Where one turn sends some rows of the set: a few examples, then the rows asked:
K402: [  5  -1 -13 -15   2 -10  -7  -3  10 -12 -22 -18  13  -6  -2 -25  19 -19
  12  -8  -1  -9 -23   2 -26  -5  22   1  -9 -11  32  -4  -7   9 -29  -1
  -1   3  -6  12  10   5   6  -2 -10 -22  15   2  -3  -8  -2 -32  17  -2
 -10   0 -11  -9 -24]
K345: [ 13   5   0 -12  -7   0  -8 -15  -7 -14  -8  11  13  -6  -2  17  -1   8
   0  -5   5  17 -13 -32   1  -3  12 -12  -6  10 -12 -18  31   4 -13  -9
  14  10   4 -33  23  26  -5   8   9 -15   3  16 -27   6 -16 -26  -4   8
   8  -2  -5  21  -1]
K182: [ -8   2 -20 -12 -10 -22   8 -17 -25 -24  -5 -14   3  28  -4   3   8  13
  14   4   3   3  -8  26  11  -6 -27  -6 -14   0  -3   0  14  16 -28 -28
  -3 -13  20 -23 -11  -8  17 -10   1   0  16   1  -2  12  13 -16   0  -3
   8   6  -7  14  -7]
K611: [ -9  15 -19  20   3 -18   3 -26   2 -11 -22  -7  -2  26   7  14  -1  22
  -7   1  -4   2 -21  -9  12  -3  10  -1  10  12   0  12   4 -10  11   4
   3   1   4 -12   9   3  15 -25  12  10  22  30   4   1  -4  -7  -1   5
  12  -1 -10  22  13]
K987: [  3  -6   3 -45  -8   6   0   9  -7 -28 -13  -6  -1  14 -24  10   6   4
 -28  10   8  16 -21  -9   1  -1  16   7  -9  37   4   8 -12  19   0  16
  14  33 -12  11   2  14   8   7  -3 -11   1  24   7   3   0 -20 -26   6
  17 -20 -28  -2 -11]
K617: [ -1 -16  -8 -11  -3 -14  -3 -16  -8 -12 -13 -28  11   6  -3 -37  12   2
 -11   7  -6   6 -14 -17 -18   8  24  -6  -3 -13  31 -11  -1   9 -27   1
 -10  16   5  18  11   2  15  -3  -2 -26  21   7  -1  -8 -14 -30  20   9
   1 -19 -21   4 -22]
K316: [ -3 -30 -29 -12 -22  -9  22  -6 -10 -11 -10  21 -17  -8  -9  15  18   3
  -6   2 -20  28 -20  13  10  -4  10   6 -10   3   8  -9 -24   3  -9  -4
  -3  17 -17 -30  30   9  35 -10 -21  -7   9  -4 -12  21 -19 -14   8  -8
  21 -10 -14  24 -14]
K289: [  8  -5   2 -10   0  -8  39   4  -5   0  -4  -3   1   1  -6  -7  -7  24
   3 -11 -16   2 -12  12  19   9   3   1  -1   6  -6   0   0  20  -9 -44
   9  -1   2   3  10   3   7  -4   9  13  17 -24  13  11   5 -17  18  12
  10 -16 -11  -9  -8]
K116: [  5   7  -9 -23   7 -19   7  -5  -1 -22  -3   3  26  22   6  15  26  14
   8 -10   0   9 -16   4  17  16  13  -9   6  15  -3 -14 -29  -9  -1 -11
  18  -7 -10 -18  17 -12  10 -19  13  15  27  -6   5  -3 -24 -20 -11   6
   0  -8   7 -17   3]
K991: [ 28  -5 -18 -10 -28 -10 -11  -3  -5  -4 -14  22  18  32  -5  26  -2   6
 -21  -6  -1   6 -19   1   2 -16 -20 -27   2  -8  12 -14 -10  10 -17  -8
   5  -4 -10   8   8  10   0 -19   9   0  16  15   2  -6   0 -22   4  15
   6  20 -29   7  -9]
K168: [  1  -8  -4   2  10  -4   0 -15   2  -4  10   9   3  27 -23  18  12   8
   3  15   7   0 -14  10  11 -12   3   6 -25  -4  -4 -11   4   2 -11 -20
   4   7  -2  -6  22 -11  -8  23  28 -14 -10  13 -21 -11  10  -6  16  -8
  26   1 -23  -9 -20]
K353: [-12 -21 -39  -8 -19 -18  21  -3 -10  -6   0  13 -12   3  -7  -5  15   5
 -17  13   2  38 -25   3   9 -17   4  11   2   6   8  -3 -31   5 -19  -4
  -2  24 -17 -14  33   7   9 -24 -24  -2  -5   9 -18  10 -11 -26  -1  -5
  25  -1 -18  19 -22]
K153: [ -5   6  -4 -26 -21  10   6  10 -17   1 -20 -13  -7  29 -23   3   2  -7
 -17  -4  22  26 -24  13  -4  -7  17   8 -13  32   5  19   2   3   8  15
   6  19  -8  -2 -14  -1  -2   6  -2  -8   3  24  13  15  -6 -20 -20   5
  19   0 -30  -7 -11]
K805: [ -6 -18  -2 -28  -2 -15 -10  -8  14 -19 -12 -23   3   7 -11 -34  28 -15
  -2  -3  11  10 -33   2 -18  -9  18  -7 -19  -9  25  -9   2  -6 -35 -22
  -4  16  -8  12   5   6   5   0  -9 -16   9   6 -12  -2  -6 -19   3   7
  -5  -8 -20   4 -36]
K763: [-18 -28  -8 -17 -24 -16  17  -4  -1 -20  -3   8   4   5   3  19  21  23
 -10  12  -6  31 -28  23  -3  -8  -1  20 -10  -1   0 -13 -22   7 -25   4
   4  12  -9 -18  30   0  23  -2 -25  -1  12  11 -22  17 -22 -13  -8 -18
  16  -4  -7  30 -29]
K513: [ 10 -19  14   1   7  -5   0 -13   8 -19   6  -7  21  36   2   8  -5  -3
  10  13  -3  -6 -23  -3 -10  22 -13  33   9  15   4  -7  15  11  -8  -5
  -8  -2  10 -11   7  13  16   9  13 -21  18  -4  -1   9  -6  -5  -5   6
   4  -9 -23  18   9]
K418: [  8  13 -13 -39 -11  15  15  20   1 -15 -17   1   1  29 -20   5  11   4
 -12   8  10  21 -24   8   3  16  28   7 -15  26  -7   8  -7  13  -6  16
  22  17   2  -4  -2   7   8  15   5  -9   1  31  19   8   1  -6 -16  13
  19 -21 -25  -7 -16]
K320: [  4   4  -9 -13   6 -15  19  -2  17  -6  -5   0   1  19 -31   8   1  -2
  -6 -10 -20   0 -30   6 -14   8   3  15  12  17   5   8  -6   8  14 -20
   1 -18   2 -36   1   9  -4  15 -10  -3  12 -10 -19 -14 -24 -14  -1  14
  -4  -5  -4 -11   7]

K617 moves to K763
K987 moves to K805
K345 moves to K168
Now find these:
K116 moves to K320
K316 moves to K418
K182 moves to K611

Where one turn sends some rows of the set: a few examples, then the rows asked:
K584: [-22 -43  32  20  31   5  26  16 -23   0  16 -11 -22   4  -5 -11  20  -1
 -27   7  27   7 -32  14  30  11]
K487: [-49  11   7   3  13   0  36  -1 -14  31   9   1 -40   6  -1   5 -17   2
  -3  -1  -9   8  10   0  30  13]
K228: [-15 -31  23  30  -3  -4  15  17 -33   3  11  -1 -29 -11   2  -5  26  -2
  18   3  29   3 -34  -1  13  12]
K892: [-16 -42  26  30   5  15  23  20 -24  -6  -4 -15 -17  -5  11 -16  29  -1
  -2  -9  12  15 -28  17  11  34]
K973: [-20 -20  13  24  -4  20  21  19 -21  16   5  -7 -10   3  -5 -16  48   7
   9   4  22   6 -22  11   5  23]
K256: [-17 -37  24  33  18  10  11  13 -28  -9   5 -16 -15 -10   9 -17  23   3
   0 -14  17  15 -40  13  30  26]
K25: [-27 -48  44  21  24   9  28  15 -22   4  13   3 -23  -5   6 -14  24   9
  -8   8  29  14 -34   4  27  14]
K150: [-45   8  21   5  22   0  34  -5 -17  24   0   5 -39   1  -1   2 -13   3
   4  -1 -10  14  19  -3  23  19]
K864: [-50  12  10   9  23  -1  32  -2 -13  29  15  -1 -41   4  -8   5 -12  -1
  -4   4  -7  14  15   4  34  16]
K654: [-52   6  11   7  17  -4  49  -3 -13  24   9  -2 -37   7  -8   9 -17  -3
  -6   3  -9  12  12   1  20  19]
K483: [-46  11  12   4  11   0  39  -2 -15  30   0   3 -39   5   0   2 -16   3
   3  -5 -12  11  11  -2  22  15]
K792: [-49   6  10   4  10   4  44   1 -19  29   7   3 -31  10  -7   4 -12   2
  -8   0 -11  15  20   8  23  18]
K515: [-48   7  17   4  16   1  40  -1 -20  28   3  10 -34   1  -4   2 -13   4
   1  -4 -12  15  18  -2  24  15]
K266: [ -5 -29  28  29   7   6  33  17 -25   3 -16 -23 -28   4  10  -4  23   7
   0   5  26   7 -30  19   3  29]
K884: [ -8 -25  27  27   7  18  21  25 -22   4   5  -6 -22  15  -2  -6  35  -8
 -18  -4 -12  12 -23  17   3  33]
K66: [-11 -11   8  15  17  13   9  17 -29   7  10 -19  -9   8 -17 -11  43  -3
  -6  -3  20  -4 -29  11  21  11]
K672: [-53   4  12   0  14   0  41  -3 -18  27   8   1 -35  11  -6   8 -16   4
  -5   2 -12   9  15   7  22  21]
K86: [ -7 -11   0  34  27   1  17  15 -30  -4   7  -6 -18   6 -17  -9  35  -6
 -15   0  19  -2 -20  27  37  15]
K911: [-18 -24  40  38  14  15  13  18 -17   9   8   8 -25  -6   4 -10  34   6
   6  -7  -5  23 -36  -2  21  30]
K928: [-22 -50  37  16  15  11  34  20 -24   7   2  -5 -24   5  -2 -12  27  -6
 -22  10  23   8 -24  13   8  19]
K269: [-12 -23  30  38  21   2  16   8 -27   3  -8 -19 -32 -12   8  -5  18   7
   8   1  31   7 -42   9  25  22]
K30: [-14 -15  19  35  26  10   9  24 -18  -1  27  -9 -19  11  -3  -5  26   3
 -20  -6  -6  18 -37  16  37  23]
K58: [ -2 -30  22  16   3  -7  22  20 -39  -9   1 -16 -21  15  -1  -3  21   1
   1  -3  19  -3 -27  13   1  10]
K76: [-55   3  16  -1  15  -1  35  -6 -19  27   3   5 -37   6  -7   4 -13   3
   3   1 -10   9  13   0  22  23]
K841: [-10 -24  10  36  16   3  26  16 -23   4   8 -30 -31   1   0   1  21   1
 -11  11  31   5 -39  26  25  26]
K699: [-12 -24  12  35   1  11  36  23 -25   5  -9   4 -18   5  -8 -15  46   2
   3   9  14   6  -7  24  10  29]
K106: [-18 -16  23  37  25   3  23  10 -29  -3  -8   8 -12  -2   2 -14  33  22
  18  -6  17  13 -24  11  35  19]
K491: [-54   5   9   3  16  -1  35  -4 -16  27  12   2 -38   6  -8   7 -15   4
  -3   3  -8  10  10   4  29  21]
K812: [-51   8   8   9  16  -1  37   0 -17  29  12   8 -34   3  -8   3 -15   0
  -5  -2  -9  14  15   2  32  16]
K585: [-45   5  10   4  15   2  42   2 -14  26   6  -2 -36  14  -3   8 -10   3
  -6   6 -13  14  24  10  19  19]
K926: [-51   8  13   9  19  -4  43  -5 -17  24  11  -1 -39   2 -10   7 -18  -3
  -3   2  -6  10  12  -2  28  17]
K860: [-49   3  16   7  17  -3  44  -6 -17  24   5   3 -36   4  -6   8 -16  -1
   0   2  -9  12  12  -5  21  18]
K736: [-16 -40  13  30  11  10  14  20 -25  -8  10 -23 -16  -2   4 -16  27  -8
 -17  -9  15  11 -30  22  23  28]
K712: [-23 -13  17  20  20  11  18  16 -26   3   9 -10  -5   8   1 -13  39  26
  15  -6  20  13 -34   6  25  13]
K727: [-49  10   8   5  12  -1  41   2 -16  27   5  -3 -38   9  -2   5 -18   3
  -4   0 -13   9  13   5  21  16]
K10: [-18 -30   7  31   7  -8  23  23 -28  -9  26 -13 -21   4   4   3  20  14
   3   5  29   9 -37  16  22   8]

K487 moves to K483
K792 moves to K812
K864 moves to K150
Now find these:
K86 moves to K106
K25 moves to K928
K491 moves to K76
K841 moves to K269
K973 moves to K66
K892 moves to K736
K10 moves to K228
K911 moves to K884

